(in the rows, 128 means zero)
Rows swapped in pairs by one turn or mirror: which row each one swaps with
Rud: [130 136 139 127 142 111 174 149 130 141 155  98 146 105 135 125 113 110]
gafi: [133 152 146 106 135 139 117 140 126 107 166  99 160 128 172 138 109 124]
bilu: [122  97 152 129 151 123 175  96 125 112 160 113 166 129 107 137 131 103]
fovub: [135 158 151 110 139 150 124 132 128 134 174 103 174 129 165 119 131 133]
Tomud: [137 143 125 116 138 109 135 137 125 106 154  95 144 113 158 133 101 110]
Fegor: [125 133 136 131 126 140 138 105 105 116 128 112 164 114 139 139  91 133]
revag: [122 123 177 112 148 103 145 130 102 139 159 102 175 132 143 158 127 144]
porag: [133 134 138 126 135 102 169 149 127 141 157 104 150 108 131 126 110 105]
guz: [137 134 145 137 136 114 166  89 125 128 161 127 134 129 101 141 139 139]
Pafug: [ 97 125 162 119 145 113 133 147 113 146 178 107 143 137 147 137 131 143]
zin: [127 130 184 123 143 133 162  95 122  96 151 119 125 139 156 150 130 104]
rul: [126  95 147 122 145 128 160 100 110 105 142 104 173 125 108 127 107 117]
Duv: [120  92 160 126 149 115 177  99 120 123 160 109 154 136 120 131 130  97]
Sareb: [127 105 167 114 122 143 106 113 111  96 168  91 146 138 128 136 135 129]
tad: [136 130 178 124 141 136 153 105 130 104 154 129 116 126 144 161 126 103]
kiz: [134 142 188 118 143 131 150  94 116  95 164 118 131 151 162 134 133 119]
leko: [137 155 154 115 136 154 125 134 130 131 166 102 174 145 165 122 132 131]
rom: [131 115 192 106 141 119 124 143 110 130 152  94 159 125 126 150 132 135]
Tidi: [129 157 135 112 139 142 125 143 125 119 171  99 168 128 169 130 114 126]
sib: [136 142 183 114 141 121 155 102 128 112 174 108 155 165 142 128 152 146]
Delo: [127 138 162 135 140 121 153  98 102 129 169 137 150 149 120 127 136 162]
puva: [125 139 146 125 115 150 133 107 119 135 119 110 141 106 148 138 111 123]
gal: [125  95 158 128 147 126 171  98 101 106 156 116 166 133 110 131 123 104]
dufo: [140 134 139 129 141 112 163 154 125 148 166  98 152 108 126 126 112 113]
toz: [109 130 132 120 152 150 146 111 130 142 138 130 153 114 152 137 110 107]
kap: [137 129 139 113 143 115 163 146 125 146 148 102 151 104 124 120 109 109]
Vuf: [132 140 184 112 139 126 153 100 129 109 177 112 149 160 142 129 154 146]
zamed: [137 129 140 113 148 120 161 147 127 152 144 104 163 118 112 116 114 128]
Fuv: [138 140 157  97 150 132 139 136 140 148 154  98 175 136 124 109 127 142]
zol: [129 134 155 136 132 119 149  87 110 136 172 130 140 138 108 134 145 150]
Sufa: [131 152 145 107 134 148 122 138 125 120 172  97 172 137 168 129 124 138]
saput: [125 154 157 113 134 153 140 131 142 132 174 105 174 134 168 118 139 115]
padi: [123 138 162 137 134 126 161  90 115 133 169 132 144 144 105 130 135 150]
neda: [121 111 164 127 112 155 118 103 114  99 177  99 135 144 126 136 138 125]
Dupo: [131 158 154 114 136 158 130 139 128 121 165 105 174 131 168 119 123 126]
gan: [148 141 137 133 128 113 162  86 128 114 149 120 123 116 129 135 131 103]
Gubo: [111 122 149 129 113 147 117  91 120 103 178 109 145 145 143 127 151 128]
Roleb: [120 116 161 132 116 145 116 101 110  99 180  99 135 148 142 118 141 125]
tikuf: [121 107 160 125 115 145 118 107 105  91 172  97 144 143 134 133 144 127]
bopar: [134 134 130 139 135 107 169 142 124 147 169  98 148 117 138 120 122 109]
Fid: [125 109 172 129 111 146 111 104 114  97 164  96 139 145 126 124 138 123]
taki: [132 134 142 111 146 121 161 154 128 152 153  99 156 111 124 115 117 115]
Ves: [147 132 135 134 136 113 163  82 125 114 155 123 119 118 128 136 127 106]
ven: [134 135 178 130 147 133 150 100 115  95 160 122 123 135 154 154 133 103]
Kipa: [127  92 155 123 138 130 166  92 110 112 154 109 166 128 105 132 118 104]
rubut: [129  96 153 133 143 121 161  95 112 105 153 112 174 134 107 137 118 107]

Swapped with bopar: saput
Swapped with zin: zol
Swapped with puva: revag
Swapped with toz: Pafug
Swapped with Sareb: rul

